Each row has a name. After each piece below comes the name of the row it's from, unless a question asks for something else. Each question is about the rows just above it. Places in a row count from 1.

D: [125 146 160 159 130 114 121  73 107 128 145  77  90 114 153 115  98]
M: [147  90 161 112 169 159 142  73 106  60  85 176 145  73  81  82 111]
L: [124  98  87 136 140 131 123  88 104 101  97 160 140 106  92 109 122]
T: [149 141 148 129 150 147 139 149 109  83 144  84  89  85 144  87 119]
F: [147  90  72 112 169 159 142  73 106  60  85 176 145  73  81  82 111]
C: [121 107 101 144 136 123 121 102 120 112 105 145 132 111 104 114 113]
The row with [124  98  87 136 140 131 123  88 104 101  97 160 140 106  92 109 122] is
L
q: [147  90  72 112 169 159 142  73 106  60  85 176 145  73  81  82 111]
F
The rest of the row after [159 130]:
[114 121  73 107 128 145  77  90 114 153 115  98]

R: [124  68  68  68 191  82  81]
W: [ 74 186 159 180  68 124  68]
A: [ 73 164 135 180  97  97 164]
G: [ 75 186 159 180  98  70  67]
Places of [180] in row W:
4
[ 68  68  74 124 159 180 186] is which row reordered?
W
The rest of the row after [ 75 186 159 180]:
[98 70 67]
q: [ 73 164 135 180  97  97 164]
A
[164  97  97 180 135 164  73] is which row reordered?
A
Places of [97] in row A:
5 6
The rest of the row after [180  97]:
[ 97 164]

P: [122 123 122 162 109 127 116  94]
N: [ 94 127 122 122 122 116 148 109]
B: [ 94 127 122 122 122 116 162 109]
S: [122 116 180 172  55 175 162 110]
X: [ 94 127 122 172  54 117 137 133]
Q: [122 116 180 172  55 168 169 100]
After [ 55 168 169], its row goes on with
[100]
Which row holds these entries in another order? [ 94 109 116 122 122 122 127 162]
B
q: [122 116 180 172  55 168 169 100]
Q
Go on from [116 180 172  55 168] to the end of its row.
[169 100]

Z: [164 167 147 109  81  54 118 130 114  89 142  95  96 168  97  66]
K: [151 137 136 144 142  96 134  94  97  90 142  95  96 125  89  91]
V: [114 126 116 130  53 113 140 106 106 122 123 116 167 137 142 115]
E: [ 84  93  93 121  61 160 132 120 121 159 114 150 169 110 172 152]
Y: [135 167 147 109  81  54 118 130 114  70 111 112 133 168  97  66]
J: [ 90 151  96  97 142 144  95 134 137 136  89  95 125  91 142  94]
U: [104 108 104 108  70 137 120 136 129 140 104 135 157 122 157 134]
H: [118 105 113 154 140 142 142  86  97 128 147 127 107  98 118 127]
The rest of the row after [ 90 142  95  96]:
[125  89  91]
[134 157 122 157 135 104 140 129 136 120 137  70 108 104 108 104] is which row reordered?
U
The row with [164 167 147 109  81  54 118 130 114  89 142  95  96 168  97  66] is
Z
Put [ 96 142  95 144  97 125  91 137 151  96 142  94 134 136  89  90] back in order: which row is it?
K
q: [135 167 147 109  81  54 118 130 114  70 111 112 133 168  97  66]
Y
Go on from [160 132] to the end of its row.
[120 121 159 114 150 169 110 172 152]

vekeg: [132 105 165 113 117 150  83 136 148  81 135 116 125 164 143 132  88 144
 102 102 123 180 170  85 134 145  99 176 104 181 140 135 146  98 123  46
 156  88 107 155 105 133 159 134 136  92 138 125 131 151 134 124 149 130
  78 140 170 127 126 117]
kule: [132 105 165 113 117 150 125 136 148  81 135 116 140 164 143 123  88 144
 102 102 123 180 170  85 134 145  99 176 104 181 140 135 146  98 123 118
 156  88 107 155 105 133 159 134 119 153 120 108 120 134 125 128 128 129
 145 114 155 157 109 193]
tozup: [132 105 165 113 117 150  83 136 148  81 135 116 125 164 143 132  88 144
 102 102 123 180 170  85 134 145  99 176 104 181 140 135 146  98 123  46
 156  88 107 155 105 133 159 134 119 153 120 155 120 134 118 128 128 129
 104 114 155 157 109 193]
q: [132 105 165 113 117 150 125 136 148  81 135 116 140 164 143 123  88 144
 102 102 123 180 170  85 134 145  99 176 104 181 140 135 146  98 123 118
 156  88 107 155 105 133 159 134 119 153 120 108 120 134 125 128 128 129
 145 114 155 157 109 193]
kule
Which row holds these entries in another order? [ 46  78  81  83  85  88  88  92  98  99 102 102 104 105 105 107 113 116
 117 117 123 123 124 125 125 126 127 130 131 132 132 133 134 134 134 135
 135 136 136 138 140 140 143 144 145 146 148 149 150 151 155 156 159 164
 165 170 170 176 180 181]
vekeg

kebed: [148 181 125  77 118 126 117 128 114 115 135 135 124 147 103 176  67 131
 142 118 150  77 134 134 142 128 144 128 126 123 128]
zot: [103 126  77 114 181 142 148 150 126 117 131 124 134  77 135 128 134 142
  67 128 118 144 147 176 128 115 135 127 118 123 125]
Fiso: [103 126  77 120 181 142 148 150 126 117 131 124 134  77 135 122 118 134
  75 112 127 141 139 176 131 112 129 121 129 124 118]
Pef: [102 122  95 112 184 131 142 147 121 124 127 136 140  95 133 125 130 142
  67 139 122 149 143 182 133 112 132 131 129 123 131]
The row with [103 126  77 114 181 142 148 150 126 117 131 124 134  77 135 128 134 142
  67 128 118 144 147 176 128 115 135 127 118 123 125] is
zot
Places of [67] in row kebed:
17
Which row holds these entries in another order? [103  77 135 181 176 142 148 150  67 126 134 135 126 118 131 124  77 115
 123 128 134 125 142 144 128 147 127 128 117 114 118]
zot
Go on from [129 123] to the end of its row.
[131]
Places of [121] in row Fiso:
28
[ 67  95  95 102 112 112 121 122 122 123 124 125 127 129 130 131 131 131
 132 133 133 136 139 140 142 142 143 147 149 182 184] is which row reordered?
Pef

lokun: [165 118  90 150 142 118 153]
fivot: [161 118  95 103 204 123 152]
rapop: [ 98 116  98  92 116 137 116]
Sapuv: [108  99 124 100 106 104 132]
latid: [147 117 105 142 125 107 148]
pefut: [154 117  96 156 138 121 142]
vapiv: [108 126 133 103 203 202  47]
gipov: [101 105 130  96 141 144 100]
tes: [102  92 129  95  97  96 134]
gug: [114 109 124 113  96  94 149]
nizon: [157 120  99 154 138 120 140]
tefe: [128 181 182 149 142 144 171]
At which places does rapop hold [116]?
2 5 7
[157 120  99 154 138 120 140] is in which row?
nizon
q: [161 118  95 103 204 123 152]
fivot
Places of [138] in row nizon:
5
After [103 203], its row goes on with
[202  47]
Which row holds these entries in another order? [171 144 142 149 182 181 128]
tefe
Go on from [141 144] to the end of its row.
[100]

Fodu: [ 76 111 132 153 149 144 145 152 148  88 105 115 104  92 138 133  75  88
 118 131 202  94  85 104 152 107 110 181 145 144 141 102 121 116 167 116
 128 123 132 103 124 131 186 104]
puza: [ 80 146 109 156 126 152 144 170 159 107  71 160 128 145 188  97 106 124
 129 117 173 158  86 105 148  90 123 138 148 108 143 100 100 146 137 140
 118 179 113 160 128 138 139 113]
Lesas: [153 152  93 128 111 144 124 135 138 133 123 119 150 172 141 131 162 150
 134 119 106 144 154 146 119 147 144  95 146 108 131 151 142 143 113 176
 121 139 120 133 137 136  73 139]
Gov: [ 93 152 108 150 120 153 139 165 154 118  75 165 133 155 188  94 119 136
 131 116 154 169  96 111 142  94 128 123 143  95 140 106 101 155 126 143
 117 182 111 169 136 140 123 120]
Muke: [155 128 117 120 125 130 120 114 124 131 150 100 134 135 106 148 147 133
 129 129 111 111 155 145 119 156 134 116 134 131 125 151 151 125 126 150
 130 104 133 106 133 129 104 136]
Muzup: [112 118 180 108  96 130 136 108  91 126 119 102 145 137 128 140  79 145
 169 134 131 130 127 155  91  92 162 167 149 118 119 119 130 183 169 140
  89 148 124 125 144 143 138 114]
nes: [103 154 110 145 118 143 136 160 147 126  81 166 137 160 184  94 128 142
 133 116 140 174 104 116 138  99 132 114 139 102 137 111 101 150 120 143
 117 181 111 173 129 136 115 124]
Sadev: [ 93 152 108 150 120 148 139 165 154 118  75 165 133 155 188  94 119 136
 131 116 154 169  96 111 142  94 128 123 143 103 140 106 101 149 126 143
 117 182 111 169 129 136 123 120]
geb: [ 89 145 118 148 124 140 140 162 149 119  79 169 128 144 183  92 112 131
 130 119 155 167  91 108 143  91 125 129 137 108 138 102  96 145 127 130
 119 180 114 169 126 134 136 118]
Which row holds these entries in another order? [137 118 169 125  96 128 145 112 130 108 108 149 131  92 183 162 143 155
  79 180 118 145 167 134 119 138 169 127 114 140 124  91 130 102 136 119
 148 140 144 119  89 126  91 129]
geb
Every place of [136] in Muke:
44
q: [ 93 152 108 150 120 153 139 165 154 118  75 165 133 155 188  94 119 136
 131 116 154 169  96 111 142  94 128 123 143  95 140 106 101 155 126 143
 117 182 111 169 136 140 123 120]
Gov

peda: [92 89 80 91]
Novi: [166 148 178 124]
Bovu: [72 95 72 97]
Vuvep: [100 148  70 124]
kif: [ 92  89  84 172]
tagun: [182 154 168  94]
Nuge: [90 89 81 91]
Mibu: [ 92 150 170 185]
dufot: [ 93  89  80 124]
After [92 89 80], its row goes on with
[91]
Go on from [95 72] to the end of its row.
[97]
At which places does Bovu hold [72]?
1 3

karag: [106 164  86  61  80]
pides: [ 86 133  87  59  44]
lis: [ 60 103  64  81  57]
vef: [112  79 176 135 116]
meze: [107  74 175 107 117]
[ 57  60  64  81 103] is which row reordered?
lis
q: [106 164  86  61  80]
karag
q: [112  79 176 135 116]
vef
Every place of [107] in meze:
1 4

Gegeb: [141 148 117 146 146]
bedog: [148 147 117 145 141]
Sibam: [141 148 117 146 118]
viz: [146 119 141 117 148]
Put [117 119 141 146 148] back in order: which row is it?
viz
Go on from [119 141 117] to the end of its row.
[148]
Which row holds these entries in another order? [148 146 119 141 117]
viz
Which row holds these entries in another order? [117 118 141 146 148]
Sibam
q: [141 148 117 146 146]
Gegeb
q: [146 119 141 117 148]
viz

fetur: [156 149 133 106 123 117 118 154 106]
Mivu: [156 149 133 135 123 117 135 154 106]
tibin: [158  76 155  76  94 136 175  76 136]
febe: [150 139 111 135  98 123 117 200  96]
tede: [105  50  77 174 144 128  78 163 113]
funa: [132  87  99  99 149 132 132 151 144]
tegof: [126 117 126 165 193 193 114 193 109]
gase: [156 149 133 106 123 117 135 154 106]
sim: [120  89  87 123 102 142 106 106 105]
lum: [142 150 154 161 156 109 130 212 141]
Every place of [99] in funa:
3 4
At which places does tegof hold [193]?
5 6 8
q: [142 150 154 161 156 109 130 212 141]
lum
Every place of [174] in tede:
4
Every place of [76] in tibin:
2 4 8
Where do [150 139 111 135  98 123 117 200  96] appear?
febe

likun: [157 158 105 183  88  77 100 128 167 120 137 100 131 144]
vuro: [ 80 126 145 154 154 125 194  89 165 109  68 129 127 176]
mebu: [134 146  93 138 130 157 171 106 137 153 124 102 185 121]
vam: [103 123 135 117 141  78 147 141  95  89 174 122  95 153]
mevad: [ 95 117 135  95 103 141 122 147 167 121  89  78 153 124]
tipid: [135 133 153 153 109 108 125 140 124 145 122  84 115  96]
vav: [128 174 130 102 135 104 121 125 123 106 123 119 116 148]
Samuv: [118 144 134  99 100 121 138  92  93 163 139 134 133  87]
zap: [134 151  99 129 183  77 153 124 128 150 160  99 113 155]
kitor: [132 103 153 107  98 129 101 105 109 130 131 184 157 158]
Vupun: [156 101 109 136 115 164 149  96 167 123 162 146 126 132]
[124  95 117 135  95 103 141 122 147 167 121  89  78 153] is which row reordered?
mevad
After [167 120], its row goes on with
[137 100 131 144]

veli: [146 147 158 114 158  98 147 147 161]
rebi: [ 87  87 158 114 138  86  87 114  87]
lebuf: [ 85 118 133 106 153 113  90  94  78]
At which places does veli hold [147]?
2 7 8
At which places does rebi hold [87]?
1 2 7 9

Busib: [117 149 136 141 138 124 134 114 138]
depu: [ 45  45 111 111  45  45 111 111  45]
zalu: [141 127 137 132 123 128 139 123 125]
mek: [125 120 118 120 126 126 120 129 143]
dabe: [152 112 131 132 142 110 131 125 133]
gab: [134 123 130 133 137 110 130 122 123]
Pevub: [100 153 135 135 139 114 125  93 106]
tofa: [ 71 144  95 119 148 123  92 132 125]
At which places does Pevub hold [135]?
3 4
Places of [111] in row depu:
3 4 7 8
The rest of the row after [130 133]:
[137 110 130 122 123]
Every place of [106] in Pevub:
9
Every place of [136] in Busib:
3

Nur: [115 145 119 131 142 139 139 145 142 130 121  87 146 149 147 153 121 111
  90 119 127 147 139 143 113 147 114  98]
Sol: [161 106 167 123 149 139 120 110 131 141 114  87 136 128 114  78 132 143
 149 155 163  95 175 120 126 114 153 163]
biga: [150 112 172 125 147 165 125 115 134 123 131  87 117  93 108  68 118 132
 139 130 139 104 145 109  90 108 146 152]
mubif: [144 153 121 141 146 140 115 117 145 106 113  87 137 133 115 123 118 124
 111 153 119 116 144 125 152 115 141 109]
lur: [188 122  95 122  94 120 117 156 155 154 122  87 162  79 147 140 104  94
 162  94  70 193  38 122 140 147  50 101]
After [139 145], its row goes on with
[142 130 121  87 146 149 147 153 121 111  90 119 127 147 139 143 113 147
 114  98]
The rest of the row after [114  87]:
[136 128 114  78 132 143 149 155 163  95 175 120 126 114 153 163]
Every place of [94] in lur:
5 18 20

kofe: [145 144 158  71 136]
Nus: [184 169 177 104 137]
Tivi: [151 133 159 116 178]
Sopeg: [128 131 133  77 126]
gis: [146 134 136 121 146]
Dimir: [128 133 143 126 125]
lole: [155 141 128 119 134]
lene: [180 166 157  63 129]
Kovag: [129 117 157 117 117]
pimu: [146 146 121 133 136]
At which places does Kovag hold [117]?
2 4 5
Which row holds these entries in another order? [134 146 146 121 136]
gis

Rus: [121 100  95 104 168  93 124 129 170 150 117 111 126]
Rol: [103 111 117 152 100 119 146 114 128 148 102 105 103]
Vos: [146 119 117 100 103 105 111 152 114 128 103 103 148]
boviz: [138 123 122 155  98 138  68 153 185  91 118 131 140]
kelo: [153 124 137  96 153 121 126 121  68 140 130 121  96]
dunu: [124 131 157 100 189 147 118 127  69 128 116 131 166]
manu: [135 168 143 125  75 106 126 113 116 123 158 128 119]
sadip: [132 135 114 140 199 114 160 125 104  98 132 136  77]
rolo: [ 59 133 140  89 119  59 171 123 200 127 105 117 116]
Go on from [117 152 100] to the end of its row.
[119 146 114 128 148 102 105 103]
[152 103 114 100 148 105 119 103 103 117 146 111 128] is which row reordered?
Vos
[103 105 102 148 128 114 146 119 100 152 117 111 103] is which row reordered?
Rol
Places of [123] in row rolo:
8

kap: [150  90  98  98]
sosor: [149  90  98  97]
lasef: [103 198 187 172]
Letal: [103 161 187 172]
Vaz: [ 63 176  98  98]
keb: [188 180 119 103]
diba: [176 199 104 122]
The rest of the row after [ 63 176]:
[98 98]
Where do [176 199 104 122] appear?
diba
The rest of the row after [199 104]:
[122]
The row with [103 161 187 172] is
Letal

deduk: [143 172 131 178 187]
bufo: [212 126 126 183 178]
Fug: [147 126 128 129 171]
tugu: [129 129 132 170 176]
lel: [ 82 130 129 130 173]
desek: [ 85 126 129 130 175]
q: [147 126 128 129 171]
Fug
[ 82 130 129 130 173] is in which row?
lel
After [126 129], its row goes on with
[130 175]
Every place of [173] in lel:
5

Kabun: [152 139 167  61 120  89 132 185]
lop: [152 139 167  61 120  89 114 116]
Gezi: [152 139 167  61 120  90  90 116]
Relo: [120 120  91  91 160 159 126 148]
[152 139 167  61 120  90  90 116] is in which row?
Gezi
After [ 89 132], its row goes on with
[185]
Every place of [91] in Relo:
3 4

vod: [ 91 130  64 164 152 109]
zoza: [140 146 146 108 147 108]
siki: [106  97 136 150  88 147]
buza: [106  97 134 208 119 145]
Valog: [127 149 128  99 113 128]
bagi: [130 141 113 133 131 130]
valo: [139 132 133  99 113 127]
Put [113 132 127  99 133 139] back in order: which row is it?
valo
Go on from [127 149] to the end of its row.
[128  99 113 128]
Every place of [133] in bagi:
4

gofe: [101 196 139 129  98 124 102]
tetog: [101 196 115 129  98 124 102]
Rit: [127 198 138 127  97 120 127]
Rido: [104 194 138 131  99 128 100]
mimuv: [104 192 136 132 100 130  99]
Korar: [ 95 188 100 108 109 121 124]
Zikuv: [ 94 193 111 113 103 119 122]
Gavi: [103  95 113 122 111 119 193]
At which places does Rit hold [127]?
1 4 7
[ 98 101 102 115 124 129 196] is which row reordered?
tetog
Which row holds these entries in another order? [122 119 103 113 111 193  94]
Zikuv
Where do [104 192 136 132 100 130  99] appear?
mimuv

